C: [ 4.91, -3.73,  5.39, -3.37,  3.03, -1.14, -2.84,  1.66, -1.14, -2.37,
  2.86, -0.29,  0.35, -2.45,  4.51,  2.90, -0.36]
F: [-1.00,  2.15,  1.08, -0.29, -0.61,  1.00, -3.41,  8.46, -5.07,  2.02,
 -2.37,  3.46, -0.50,  0.68, -1.17,  1.33,  2.93]
H: [-0.31,  3.16,  0.67,  3.82,  2.74, -2.92,  3.71, -3.17, -4.05,  2.71,
 -4.57,  5.05,  0.91,  0.55,  1.60,  0.55,  0.55]
B: [ 4.01,  1.44, -0.45, -1.38,  1.92, -1.63,  6.63, -2.20,  5.92,  0.10,
 -1.76, -2.98,  0.91, -0.02, -3.73,  0.05, -3.79]
G: [ 6.59,  1.57,  0.70, -1.27,  3.09, -3.24,  0.03,  1.56,  3.74,  1.76,
 -0.19, -4.86,  0.45, -3.05, -4.60,  1.57, -2.67]
R: [ 1.92,  3.69, -2.32, -0.01, -2.77,  3.58, -7.97,  0.62, -0.92,  1.49,
  0.66, -3.08, -3.84, -0.46,  1.48, -2.63,  2.62]
L: [ 0.82,  2.45,  1.77, -1.56,  2.81,  1.15, -3.83,  5.45, -1.10, -0.04,
  2.15,  0.40, -1.05, -2.01,  5.31,  5.08,  4.49]
K: [-1.19,  3.96, -1.30,  2.67,  3.92, -3.67, -0.79,  4.49, -4.14,  3.49,
  1.75,  0.77, -2.59,  0.50,  1.35,  4.75, -3.35]
W: [-2.80,  2.47,  0.68,  7.20, -1.94,  2.51, -0.77,  0.11, -2.02,  4.50,
 -0.72,  2.57,  1.08, -1.26, -4.72, -2.06,  3.69]
dup H: 
[0.55]
dup G: 
[1.57]

E: [ 2.86,  5.29,  0.46,  4.28, -0.82, -1.50, -2.09, -2.26, -3.39, -6.05,
 -9.83, -3.05,  3.37, -3.38,  5.85, -3.75,  2.86,  1.01]
S: [ 8.38, -3.87, -3.87, -0.79, -1.44, -2.13, -0.62, -2.09, -9.07, -1.39,
 -4.65,  1.02,  3.61, -5.00,  1.02,  1.02,  2.21,  1.02]
T: [ 8.38,  4.40, -3.87, -0.79, -1.44, -2.13, -0.62, -2.09, -9.07, -1.39,
 -4.06,  2.23,  5.20, -6.81,  7.76, -1.93, -3.11, -2.95]
J: [ 5.01,  0.50,  1.98, -0.44,  0.37,  0.84,  5.01, -3.37,  0.84,  5.01,
  0.84, -6.91,  5.01, -3.37, -1.78, -0.14,  0.84, -3.37]
dup E: 
[2.86]
[ 8.38, -3.87, -3.87, -0.79, -1.44, -2.13, -0.62, -2.09, -9.07, -1.39,
 -4.65,  1.02,  3.61, -5.00,  1.02,  1.02,  2.21,  1.02]
S
[ 5.01,  0.50,  1.98, -0.44,  0.37,  0.84,  5.01, -3.37,  0.84,  5.01,
  0.84, -6.91,  5.01, -3.37, -1.78, -0.14,  0.84, -3.37]
J
[ 8.38,  4.40, -3.87, -0.79, -1.44, -2.13, -0.62, -2.09, -9.07, -1.39,
 -4.06,  2.23,  5.20, -6.81,  7.76, -1.93, -3.11, -2.95]
T

N: [-3.99, -3.41,  4.17, -0.22,  0.15, -0.56,  9.68, -5.19,  1.32,  4.94,
  1.32,  0.36,  2.66,  1.19,  5.26,  3.40]
V: [-3.35, -1.49,  1.57, -1.73, -3.12,  2.41, -2.36, -2.36, -1.73,  5.46,
  4.28,  3.03,  3.27, -4.10, -2.36,  0.96]
Y: [-3.99, -3.41,  4.17, -0.22,  0.15, -0.56,  0.36, -5.19,  1.32,  4.94,
  4.35,  0.36,  2.66,  1.19,  5.26,  0.36]
dup Y: 
[0.36]
dup N: 
[1.32]
[-3.99, -3.41,  4.17, -0.22,  0.15, -0.56,  9.68, -5.19,  1.32,  4.94,
  1.32,  0.36,  2.66,  1.19,  5.26,  3.40]
N

M: [ 2.40, -3.09, -3.09,  2.40, -4.66,  2.40, -0.64]
A: [-0.28, -1.97, -1.97, -1.11,  7.37, -1.97, -1.97]
Z: [ 1.49,  1.49,  4.89, -4.84,  6.61, -4.84,  3.55]
X: [ 1.17, -7.76,  1.53,  1.53, -1.69,  1.53, -1.01]
dup A: 
[-1.97]
[ 1.49,  1.49,  4.89, -4.84,  6.61, -4.84,  3.55]
Z
[-0.28, -1.97, -1.97, -1.11,  7.37, -1.97, -1.97]
A
dup X: 
[1.53]

Leri: [ 3.28,  0.32, -4.40, -0.65,  2.91, -0.15]
tep: [-0.63,  2.25,  1.02,  1.70, -5.83,  7.93]
panu: [-1.01, -2.06, -2.95, -0.40, -3.24, -8.86]
Dorim: [-1.62, -1.62, -3.54, -1.62, -1.62,  4.07]
nadas: [-0.98,  0.41, -5.48,  1.21,  1.21,  6.19]
gapud: [-1.81, -0.22,  2.69, -3.81, -1.97,  8.96]
sige: [-1.21, -0.91, -3.05, -5.24,  0.03,  7.66]
Ligo: [ 1.86, -0.24, -0.32,  0.87,  6.91, -2.64]
Poso: [-1.21, -0.91, -3.05, -5.24, -5.24,  1.40]
Rig: [-1.84, -1.42, -0.80,  0.16, -4.22,  5.57]
Sumeb: [ 0.45, -0.19,  2.31, -0.19, -0.19, -4.87]
dup Dorim: 
[-1.62]
dup nadas: 
[1.21]
dup Poso: 
[-5.24]
dup Sumeb: 
[-0.19]
[ 0.45, -0.19,  2.31, -0.19, -0.19, -4.87]
Sumeb
[-0.98,  0.41, -5.48,  1.21,  1.21,  6.19]
nadas

runem: [ 3.28, -1.26,  0.73,  0.00, -0.41,  1.26,  2.14,  2.00,  1.50,  2.26,
  3.71, -1.00, -0.59, -2.08,  0.62,  0.72, -1.61, -2.28, -2.05,  1.33,
 -1.80, -0.83, -3.29, -0.71, -0.39, -0.15, -1.43, -3.21, -1.96,  0.99,
 -2.62, -3.66,  0.64,  1.05, -1.20, -0.96, -7.50, -0.92,  1.11,  1.00,
  3.98,  2.02,  1.46,  0.42,  2.47,  3.41,  0.85, -7.14,  1.85, -1.90,
  0.96,  0.87, -0.51,  1.69,  0.56]
Tos: [ 3.29, -1.21,  0.64, -0.02, -0.45,  1.30,  2.17,  1.95,  1.12,  2.26,
  3.67, -1.03, -0.61, -2.08,  0.62,  0.75, -1.61, -2.26, -2.08,  1.34,
 -1.75, -1.29, -3.29, -0.68, -0.43, -0.12, -1.44, -3.14, -2.05,  1.12,
 -2.56, -3.72,  0.69,  1.01, -1.16,  1.12,  0.09, -0.95,  1.16,  0.98,
  4.01,  2.05,  1.52,  0.41,  2.51,  3.39,  0.83,  0.97,  1.82, -1.23,
  0.99,  1.52, -0.49,  1.66,  0.55]
mabe: [ 3.31, -1.29,  0.73,  0.05, -0.38,  1.32,  2.15,  0.45,  1.44,  2.28,
  3.68, -1.06, -0.55, -2.05,  0.63,  0.71, -1.69, -2.27, -2.03,  1.32,
 -1.77, -0.80, -3.26, -0.65, -0.40, -0.12, -1.39, -3.26, -2.00,  1.05,
 -2.69, -3.72,  0.68,  1.01, -1.19, -3.26,  0.04, -0.89,  1.19,  0.97,
  4.03,  2.03,  1.51,  0.45,  2.49,  3.36,  0.86,  1.04,  1.83, -1.88,
  0.91,  0.83, -3.26,  1.69,  0.54]
vif: [ 3.28,  0.56,  0.63,  0.01, -0.38,  1.24,  2.16,  1.92,  0.56,  2.30,
  0.63, -1.04, -0.60, -2.04,  0.71,  0.74, -1.66, -2.32, -2.03,  1.33,
 -1.78, -0.78, -3.26, -0.74, -0.38, -0.12, -1.45, -3.19, -1.96,  1.04,
  0.63, -3.68,  0.67,  0.99, -1.23, -1.07,  0.02,  0.01,  1.15,  1.04,
  4.09,  1.98,  1.48,  0.42,  2.51,  3.39,  0.81,  1.04,  1.89, -1.90,
  0.91,  0.89, -0.59,  1.65,  0.56]
kuda: [ 3.24, -1.26,  0.63,  0.02, -0.36,  1.30,  2.18,  1.93,  1.53,  2.29,
  3.65, -1.02, -0.64, -2.04,  0.63,  0.73, -1.61, -2.32, -2.06,  1.36,
 -1.84, -0.76, -3.30, -0.67, -0.44, -0.06, -1.45, -3.18, -1.98,  1.06,
 -2.59, -3.64,  0.66,  1.04, -1.18, -0.99,  0.02, -0.91,  1.15,  0.99,
  4.06,  2.03,  1.54,  0.42,  2.49,  3.38,  0.86,  1.00,  1.88, -1.88,
  0.93,  0.91, -0.53,  1.67,  0.53]
silu: [ 3.30, -1.31,  0.68,  0.02, -0.41,  1.31,  2.17,  1.94,  1.47,  2.26,
  3.67, -1.02, -0.62, -1.98,  0.68,  0.77, -1.70, -2.28, -2.02,  1.30,
 -1.76, -0.76, -3.31, -0.67, -0.40, -0.11, -1.41, -3.23, -2.02,  1.02,
 -2.65, -3.70,  0.66,  1.02, -1.24, -1.00,  0.06, -0.90,  1.13,  0.98,
  3.93,  2.05,  1.48,  0.45,  2.47,  3.38,  0.78,  1.06,  1.83, -1.91,
  0.97,  0.85, -0.58,  1.66,  0.49]
[ 3.24, -1.26,  0.63,  0.02, -0.36,  1.30,  2.18,  1.93,  1.53,  2.29,
  3.65, -1.02, -0.64, -2.04,  0.63,  0.73, -1.61, -2.32, -2.06,  1.36,
 -1.84, -0.76, -3.30, -0.67, -0.44, -0.06, -1.45, -3.18, -1.98,  1.06,
 -2.59, -3.64,  0.66,  1.04, -1.18, -0.99,  0.02, -0.91,  1.15,  0.99,
  4.06,  2.03,  1.54,  0.42,  2.49,  3.38,  0.86,  1.00,  1.88, -1.88,
  0.93,  0.91, -0.53,  1.67,  0.53]
kuda
[ 3.31, -1.29,  0.73,  0.05, -0.38,  1.32,  2.15,  0.45,  1.44,  2.28,
  3.68, -1.06, -0.55, -2.05,  0.63,  0.71, -1.69, -2.27, -2.03,  1.32,
 -1.77, -0.80, -3.26, -0.65, -0.40, -0.12, -1.39, -3.26, -2.00,  1.05,
 -2.69, -3.72,  0.68,  1.01, -1.19, -3.26,  0.04, -0.89,  1.19,  0.97,
  4.03,  2.03,  1.51,  0.45,  2.49,  3.36,  0.86,  1.04,  1.83, -1.88,
  0.91,  0.83, -3.26,  1.69,  0.54]
mabe
[ 3.29, -1.21,  0.64, -0.02, -0.45,  1.30,  2.17,  1.95,  1.12,  2.26,
  3.67, -1.03, -0.61, -2.08,  0.62,  0.75, -1.61, -2.26, -2.08,  1.34,
 -1.75, -1.29, -3.29, -0.68, -0.43, -0.12, -1.44, -3.14, -2.05,  1.12,
 -2.56, -3.72,  0.69,  1.01, -1.16,  1.12,  0.09, -0.95,  1.16,  0.98,
  4.01,  2.05,  1.52,  0.41,  2.51,  3.39,  0.83,  0.97,  1.82, -1.23,
  0.99,  1.52, -0.49,  1.66,  0.55]
Tos
[ 3.30, -1.31,  0.68,  0.02, -0.41,  1.31,  2.17,  1.94,  1.47,  2.26,
  3.67, -1.02, -0.62, -1.98,  0.68,  0.77, -1.70, -2.28, -2.02,  1.30,
 -1.76, -0.76, -3.31, -0.67, -0.40, -0.11, -1.41, -3.23, -2.02,  1.02,
 -2.65, -3.70,  0.66,  1.02, -1.24, -1.00,  0.06, -0.90,  1.13,  0.98,
  3.93,  2.05,  1.48,  0.45,  2.47,  3.38,  0.78,  1.06,  1.83, -1.91,
  0.97,  0.85, -0.58,  1.66,  0.49]
silu
[ 3.28,  0.56,  0.63,  0.01, -0.38,  1.24,  2.16,  1.92,  0.56,  2.30,
  0.63, -1.04, -0.60, -2.04,  0.71,  0.74, -1.66, -2.32, -2.03,  1.33,
 -1.78, -0.78, -3.26, -0.74, -0.38, -0.12, -1.45, -3.19, -1.96,  1.04,
  0.63, -3.68,  0.67,  0.99, -1.23, -1.07,  0.02,  0.01,  1.15,  1.04,
  4.09,  1.98,  1.48,  0.42,  2.51,  3.39,  0.81,  1.04,  1.89, -1.90,
  0.91,  0.89, -0.59,  1.65,  0.56]
vif
[ 3.28, -1.26,  0.73,  0.00, -0.41,  1.26,  2.14,  2.00,  1.50,  2.26,
  3.71, -1.00, -0.59, -2.08,  0.62,  0.72, -1.61, -2.28, -2.05,  1.33,
 -1.80, -0.83, -3.29, -0.71, -0.39, -0.15, -1.43, -3.21, -1.96,  0.99,
 -2.62, -3.66,  0.64,  1.05, -1.20, -0.96, -7.50, -0.92,  1.11,  1.00,
  3.98,  2.02,  1.46,  0.42,  2.47,  3.41,  0.85, -7.14,  1.85, -1.90,
  0.96,  0.87, -0.51,  1.69,  0.56]
runem

taru: [ 0.24,  0.34, -0.15,  0.07,  1.14,  0.31, -0.64,  0.29, -0.06, -0.89,
  0.18, -0.85, -0.36,  0.24, -0.29,  0.24, -0.16,  0.39, -0.20, -0.66]
nuz: [ 0.20,  0.55,  0.25,  0.07, -0.01, -0.03,  0.78, -0.15,  0.34, -0.18,
 -0.09,  0.13, -0.44, -0.18,  0.55, -0.60, -0.48,  1.48, -0.47, -0.44]
tik: [-0.04,  0.62,  0.20, -0.97, -0.15, -0.25, -0.17, -0.85, -0.24,  0.43,
 -0.29, -0.11, -0.94,  0.24, -0.47, -0.08, -0.23, -0.13,  0.39,  0.56]
Zozot: [-1.13, -1.34,  1.52, -0.42,  0.51,  1.89,  0.87, -1.69,  3.40, -1.57,
  1.90, -0.10, -1.69,  3.23, -2.15,  0.56, -1.30,  1.83, -1.75, -0.11]
nuf: [-2.67,  1.10,  1.74,  0.16,  0.49,  2.38,  0.82,  2.38,  0.52, -0.43,
 -0.26,  0.49, -0.82,  0.69,  1.64,  1.80,  0.30, -1.20,  0.06, -0.94]
tulug: [ 0.58,  0.44, -0.24, -0.40, -0.12, -0.02, -0.31,  0.61, -1.03, -0.12,
  0.69, -0.35,  0.77,  0.05,  0.30, -0.12,  0.29, -0.60, -0.51,  0.42]
per: [-0.07,  4.72,  6.88, -8.47, -6.63, -3.77,  6.88, -6.39,  5.56,  9.40,
 -4.41,  3.84,  6.58,  6.88, -5.13,  0.89, -2.39,  6.88, -1.23, -1.01]
bul: [-0.52,  0.53, -0.81, -0.30,  0.21,  0.65,  1.45, -1.51,  0.52,  0.00,
  0.34, -1.88, -1.06,  0.25, -0.92,  0.22,  0.59, -0.39, -1.54, -0.21]
kisu: [ 0.02, -0.59,  0.86, -0.80, -0.17, -0.02, -0.20,  0.47,  0.99, -0.67,
  0.06, -0.33,  0.44,  0.32,  0.32, -0.17,  0.29, -0.43, -0.25,  0.43]
gasim: [-0.39, -0.65,  0.23,  1.09,  1.10,  0.85, -0.93,  1.02,  0.03, -0.35,
 -0.79,  0.28, -0.42, -0.62,  0.84, -1.19,  0.46, -0.86, -0.07, -0.14]
dup Zozot: 
[-1.69]
dup per: 
[6.88]
[-0.39, -0.65,  0.23,  1.09,  1.10,  0.85, -0.93,  1.02,  0.03, -0.35,
 -0.79,  0.28, -0.42, -0.62,  0.84, -1.19,  0.46, -0.86, -0.07, -0.14]
gasim
dup tulug: 
[-0.12]
dup taru: 
[0.24]
[-0.07,  4.72,  6.88, -8.47, -6.63, -3.77,  6.88, -6.39,  5.56,  9.40,
 -4.41,  3.84,  6.58,  6.88, -5.13,  0.89, -2.39,  6.88, -1.23, -1.01]
per

